[[-15 -43  49 -34  30]
 [-32 -18 -27  -6  13]
 [ 62  62  69 -66  65]]
->
[[ 62  62  69 -66  65]
 [-15 -43  49 -34  30]
 [-32 -18 -27  -6  13]]

[[ -3  -8 -30 -32 -18   4  13  11   0  38  57  47   6   0 -28 -36]
 [ 59  55 -15  44   9 -21 -10 -11  41   8  -1  53  63 -22   5   6]
 [ 21  26 -18  27   0 -33  -4  -3  44 -28  28 -20   6 -20  52  28]
 [ -3   0 -67 -10 -25 -52  16  18  18   4  49   0 -11 -25  17  -3]]
->
[[ -3   0 -67 -10 -25 -52  16  18  18   4  49   0 -11 -25  17  -3]
 [ -3  -8 -30 -32 -18   4  13  11   0  38  57  47   6   0 -28 -36]
 [ 59  55 -15  44   9 -21 -10 -11  41   8  -1  53  63 -22   5   6]
 [ 21  26 -18  27   0 -33  -4  -3  44 -28  28 -20   6 -20  52  28]]

[[ 63 -16  20   3]
 [ 18  10   4  -3]]
->
[[ 18  10   4  -3]
 [ 63 -16  20   3]]

[[ 67   9   2 -29 -21]
 [ 11  62 -11   7  13]
 [ 15  -3  48 -11 -22]
 [-22  13  10  48  -2]
 [-32  11 -19  21  63]
 [-14 -53  14 -12   5]
 [  1 -25   9  10 -19]
 [-14 -17   9  17  13]]
->
[[-14 -17   9  17  13]
 [ 67   9   2 -29 -21]
 [ 11  62 -11   7  13]
 [ 15  -3  48 -11 -22]
 [-22  13  10  48  -2]
 [-32  11 -19  21  63]
 [-14 -53  14 -12   5]
 [  1 -25   9  10 -19]]

[[ 12 -68  -3]
 [  7  14  -5]
 [ -2   5   3]
 [ 18  20 -15]]
->
[[ 18  20 -15]
 [ 12 -68  -3]
 [  7  14  -5]
 [ -2   5   3]]

[[ 72 -44]
 [ 50  21]
 [ 67 -19]
 [-11  44]
 [ 20   6]]
->
[[ 20   6]
 [ 72 -44]
 [ 50  21]
 [ 67 -19]
 [-11  44]]
---
[[-16 -22   1  16 -36  37 -56   8  11  16  -2]
 [-20 -11  41  39  45  -3  18 -47  39  42  -8]
 [-39 -16 -34 -34  17  38  -1 -18 -28 -22   9]
 [-25 -26 -57 -41  -2  47   7  15 -48 -48  22]
 [ 17   8 -13 -17  39 -24  69  -3 -23 -29  -2]
 [-19 -32   8 -19  22 -16  28  32   1  -7 -46]
 [  3  11 -50 -13  24  24  16 -49 -55 -39  25]]
->
[[  3  11 -50 -13  24  24  16 -49 -55 -39  25]
 [ 17   8 -13 -17  39 -24  69  -3 -23 -29  -2]
 [-20 -11  41  39  45  -3  18 -47  39  42  -8]
 [-39 -16 -34 -34  17  38  -1 -18 -28 -22   9]
 [-16 -22   1  16 -36  37 -56   8  11  16  -2]
 [-25 -26 -57 -41  -2  47   7  15 -48 -48  22]
 [-19 -32   8 -19  22 -16  28  32   1  -7 -46]]

[[-16  15   8 -65  42   8   7  19]
 [ 19 -22  -3 -23  -3  33   3  13]
 [ 10 -58 -15 -12  10  27 -78  -7]
 [-72 -38  16 -54 -25 -10  57  15]
 [ 29 -18 -81  12  16  -9  53 -16]]
->
[[-16  15   8 -65  42   8   7  19]
 [ 29 -18 -81  12  16  -9  53 -16]
 [ 19 -22  -3 -23  -3  33   3  13]
 [-72 -38  16 -54 -25 -10  57  15]
 [ 10 -58 -15 -12  10  27 -78  -7]]

[[  3 -48 -37  36  57 -60   7 -56 -11 -31  43 -10]
 [ 38  27 -61  24  23  45 -31  -5  -3  17 -22  -6]
 [-11  13 -21   2  -9 -45  28  46  37  47 -27  39]
 [ 50  46  29 -35 -36  35 -18  14 -15  34  23  23]
 [ 15  17  22  54  25 -32  43  15  51 -59  47 -27]]
->
[[ 50  46  29 -35 -36  35 -18  14 -15  34  23  23]
 [ 38  27 -61  24  23  45 -31  -5  -3  17 -22  -6]
 [ 15  17  22  54  25 -32  43  15  51 -59  47 -27]
 [-11  13 -21   2  -9 -45  28  46  37  47 -27  39]
 [  3 -48 -37  36  57 -60   7 -56 -11 -31  43 -10]]

[[-84   2]
 [-76  48]]
->
[[-76  48]
 [-84   2]]

[[-23  31 -19  45  45 -26 -31  24 -43]
 [-38  -2  -9  22  31   2 -58  44 -41]
 [ 67 -12  46 -52 -62   2  29 -57  20]
 [-45  16  -9 -13  24  -6 -23 -18   0]
 [  4  41  15 -16 -16 -34   1 -40  -3]]
->
[[  4  41  15 -16 -16 -34   1 -40  -3]
 [-23  31 -19  45  45 -26 -31  24 -43]
 [-45  16  -9 -13  24  -6 -23 -18   0]
 [-38  -2  -9  22  31   2 -58  44 -41]
 [ 67 -12  46 -52 -62   2  29 -57  20]]

[[ 43  45  -9  36  53]
 [-24 -39   7   8 -35]
 [ 62 -14 -58 -37  -4]
 [ -8 -15   2  22 -59]
 [-58  38 -44 -54  39]]
->
[[ 43  45  -9  36  53]
 [-58  38 -44 -54  39]
 [ 62 -14 -58 -37  -4]
 [ -8 -15   2  22 -59]
 [-24 -39   7   8 -35]]
---
[[-16  16  56]
 [ -5  28 -43]
 [ 54 -48  22]
 [ 76 -40   7]
 [ 67 -39   8]]
->
[[-16  16]
 [ -5  28]]

[[-25 -18 -80]
 [ -1  29  46]]
->
[[-25 -18]
 [ -1  29]]

[[ 56  46  46  40]
 [ -8  56  74  22]
 [-11 -14 -44 -45]
 [-30   3  -1  13]]
->
[[56 46]
 [-8 56]]

[[-25 -64 -61]
 [ 26 -44  85]
 [-15  49 -66]]
->
[[-25 -64]
 [ 26 -44]]

[[  7 -20   0  -8 -44]
 [-24 -36  32  -7 -62]
 [ 49  26 -21  11  44]
 [ 57  24 -25  17  41]]
->
[[  7 -20]
 [-24 -36]]

[[ 48  18  22 -40]
 [ -4  58  64   4]
 [-15  11  12  -6]]
->
[[48 18]
 [-4 58]]

[[  2  -3]
 [-29 -30]
 [-63  61]
 [ -7  45]]
->
[[  2  -3]
 [-29 -30]]

[[-63  62 -49  55]
 [ 79 -29  14 -11]]
->
[[-63  62]
 [ 79 -29]]

[[40 11 -7]
 [ 5 50 26]
 [ 1 24 60]
 [15  4 38]]
->
[[40 11]
 [ 5 50]]
